Here are some points:
[ -11   -5   12   -3   -3   22  -20 -127   41   75   -1  -79   37]
[ 23 -14 -12  -5  22  -8  26 106 -36 -54   5  61 -26]
[ 83 -31 -36   0  45 -18  63 -24  14   4   5 -19   7]
[ 30 -27 -20   7  22   4  39 -14  -1  13 -12 -15  10]
[-14   4  -2  -3  -1  16   5 -10   0  -7   1   1   2]
[109 -40 -55   5  68 -33  88  60 -11 -18  -8  25 -16]
[103 -35 -47   9  57 -26  78 -13   7   4   1 -12   9]
[-56   8   9   9 -13  16 -42  26 -10 -10  -7  11 -13]
[ 44 -22 -18   8  32 -12  36 -23  11  10  -1 -11  14]
[-36  48  10 -10 -31   8 -43 -10 -12  -6   2  -4  18]
[ 84 -28 -39   7  46 -12  66  42  -9 -13  -2  16  -9]
[121 -33 -67  -2  68 -33  95  52 -12 -24  -8  32 -13]
[-122   41   69   -5 -101    1  -97  -17    7   16   -1   -1    4]
[-25  18   5  -1 -21   3  -8  88 -33 -41   6  55  -3]
[ -9  23  11  -8 -18   5 -27 -48  22  24  -9 -28  10]
[ 38 -17 -13   3  19   6  25  58 -17 -20  -7  31 -12]
[ 49  -9 -27  -3  34  -6  48   1 -14   3   0  -4   6]
[ 14 -10 -11   7  21   9  11   0  -7  -1  -3   5   0]
[ 28 -13  -7   2  14   5  27  76 -36 -33  -1  43 -23]
[ -3  -2   8  -6 -12   2   5  89 -33 -51  10  54 -18]
[ 49 -26 -17   5  23 -20  45  48 -19 -19   5  19 -18]
[ 43 -12 -24  -5  24  -3  42  39 -10 -16  -1  25 -22]
[ 78 -35 -34   4  45 -18  67  49  -6 -24 -10  25 -19]
[  8  -8  -3   6   9 -11   3 -83  25  38  -1 -43  13]
[ 14 -16 -11   2  16  -1  20 110 -22 -50  -3  70 -25]
[ 59 -24 -26   9  35 -14  52 -81  25  34   8 -49  21]
[ 48   0 -20  -3  28  -5  45  13  -8   3   3  13  -3]
Then 18 other points, each followed by its number:
[-72  38  33 -11 -63   8 -51  74 -33 -39   6  62 -18] 0
[ 77 -32 -49   4  49 -22  73  -7   4 -11   0 -10   5] 1
[ 56 -38 -28   0  43 -10  52  15  -7  -6  -3   7 -11] 2
[ 23 -21 -16   7   8  -7  22 -47   7  26  -2 -24  23] 3
[ 63 -29 -28   2  33 -10  55  31 -12 -15 -15  26 -16] 4
[-29  31  -6   0 -21   6 -20  -9   2  13  -5   4   1] 5
[-127   87   60  -31 -106   19 -127   30  -20  -10   15   35  -13] 6
[-57   1  25   9 -18  16 -64 -89  22  42   4 -43  18] 7
[-111   42   68  -19  -87   14  -78   35  -18  -17    7   36   -1] 8
[ 20 -11 -10   4  20   1  38  79 -45 -49   5  47 -19] 9
[ 26 -22 -22   3  23   4  20 -31  13   7  -5 -11   5] 10
[-22  10  22  -1 -14  10 -15  54 -18 -26 -11  29  -5] 11
[ 67 -29 -27   1  47  -9  55  44 -15 -23  -1  19  -7] 12
[ 47  -4 -27   0  22 -10  40  32 -17 -18  -6  20 -14] 13
[-42  16  20 -14 -29  10 -26   1   3  -1   5  -1  -5] 14
[ 51 -20 -17  -2  26  -3  42  19  -4  -7   1   2   4] 15
[-127   70   95  -11 -121   -2 -127  -80   28   39   -3  -50   11] 16
[-65   3  22   6 -40  17 -71 -30  10  10   1 -18  10] 17
Which two of these numbered points are nearest to each point below, ignoring the direction in which the first points spread most? Their numbers follow each, nearest first.
[ 38 -12 -26   3  28  -6  39 -36  26  17  -3 -11   7] > 1 10
[ 45 -24 -23   1  23  -5  45  57   1 -30   2  18 -18] > 14 17
[ 15  -4  -4   5  13   0  38  81 -49 -39   1  51 -18] > 9 11
[  2 -22   1   2   7  -5  16 127 -30 -56  11  71 -22] > 8 0
[-44  -7  10  -6  -9   5 -32   0   0   1  -4  -5  -5] > 17 14
[ 64 -11 -27   7  35  -6  52  17  -3 -11   2   1   0] > 15 12
[-127   75   90  -17 -127   26 -127  -34    2   26  -10  -18    5] > 11 9
[  6   3  -3   0   6   6  25  74 -44 -49   2  49  -8] > 9 11
[ 34 -17 -28   9  20  -8  43  82 -27 -35  -4  44 -23] > 9 14
